(in the rows, 128 means zero)
One turn moves each row of this set onto another row. After a few examples, where does it send each row asked below?
Mot: [128 142 143 167 123 111 143  65 124 124 108 145 145 149 150 131 121 115
 152 138 109 104 142]
zavut: [153 154 139 109 148 138 130 119 124  97 129 115 112 114 114  89 142 127
 109  97  80 111 121]
Rakap: [168 123 115  93 118 164  84 148 118 144 137 154 146 119 160 123 166 127
 105 130 148 123 117]
posi: [132  96 113 132 146 125 166 146 122 104 168 105 140 143 120 151 102 118
  61 130 130  84 129]
Mipif: [133  59 115 113 128 139 138 116 159 119 168 145 135 129 126 163 145 115
 142 117 151 145  85]
bebos: [149  62 118 148 106 150 174 135 165 107 165 150 147 137 117 130 101 145
 113 139 116 127 127]
rolak: [120  83 101 144 137 171 143 169 124 117 150 177 142 152 149 171 132  98
 107 123 139 124 119]
fip: [116 157 133 123 119  97 154 145 102 129 119 113 131 141 153 116  91 111
 135 122 141  81 134]
likip: [164 129 131 100  77 148 119 123 124 124 116  98 146 139 115 125 100  71
 102 116 122 157 137]
Gif: [140 106 112 157 136 106 132 168 140 105 121 156 137 187 135 161 160 137
 104 146 139 147 122]
kaz: [140 132 160  98 112 153  99 129 163 167 131  98 130 147 141 121 125 143
 149 133 125 115 129]
lup: [146 125 101 150 163 111 165 119  90 130 186 146 127 161 149 132 105 122
 159 129 111 121 145]
Kifit: [147  86 115 182 131 156 120 125 131  90 125 135 122 117 124 116 136 124
  68 134 161 124 112]
veb: [137 156 114 172 134 111 175 127 145 114 114 121 142 127 103 116 125 100
 136  95 112  92 148]
Nezi: [135 100  90 153 116 109 149 113 137 126 129 146 160 161 139 136 170 126
 179 126 150  99 108]
rez: [135  98 100 155 120 136 140 154 150 113 171 143 124 155  83 132  85  81
 120 122 157 139 108]
tor: [132 117 112 170 137 112 149 120 126 115 110 128 119 148  96 177 125 125
  71 136 101 123 128]
Mupot: [149 160 138 108 102 153 134 109 114 138 143  99 112 115 145 134 127 117
  65 104 135 116 117]
Kimo: [142 142 109 123 149 140 174 118 120 158 128 172 120 163 164 109 108 131
 148 133 128 149  78]
kelu: [156 136 132 112 146 156  93 102 144 136 133 142  75 147 144 119 135 119
 109  89 125 154 110]
vur: [153 122 101  86 131 155 106 116 118 113 131 103 121 138 117 112 142 186
 104 116 120 149 118]
Mos: [140 124 119  97 125 147 108 109 108 114 144 144 114 154 144 120 183 128
 160 119 126 130  69]
rata: [134 125  89 149 150 117 152 127  75 115 171 145 144 152 146 132  96 126
 160 120  97 132 148]
tik: [138 112 122 123 143 133 154 158 165  85 150 113 134  98  93 126 101 107
 106  97 117 140 134]
voga: [147 144  88 111 153 101 144 124 114 131 120 132 142 138 134  80  75 141
 119 139 102 114  99]
satik: [196  86 146  94 114 155 133 103 140 155 143 132 163 150 130 128 149 112
 115 144 141 148 130]
vadi: [145  97 117 178 121 163 141 135 132  91 133 123 112 132 130 121 146 128
  75 136 176 142 109]
rana: [131 144 147 105 116 170  92 121 147 176 122 102 131 136 113 127 119 131
 146 128 119 119 124]
bir: [135 168 108 141 140 116 140 132 111 114 120 124 152 165 117 112 150 119
 170 166 151 120 150]
zir: [135 117 118 126 145 138 157 128 100 174 112 179 145 130 151 140 134 133
 163 152 133  88 126]

likip moves to Kimo
rana moves to lup
vur moves to bir
Now find these:
posi moves to Rakap
Nezi moves to tik

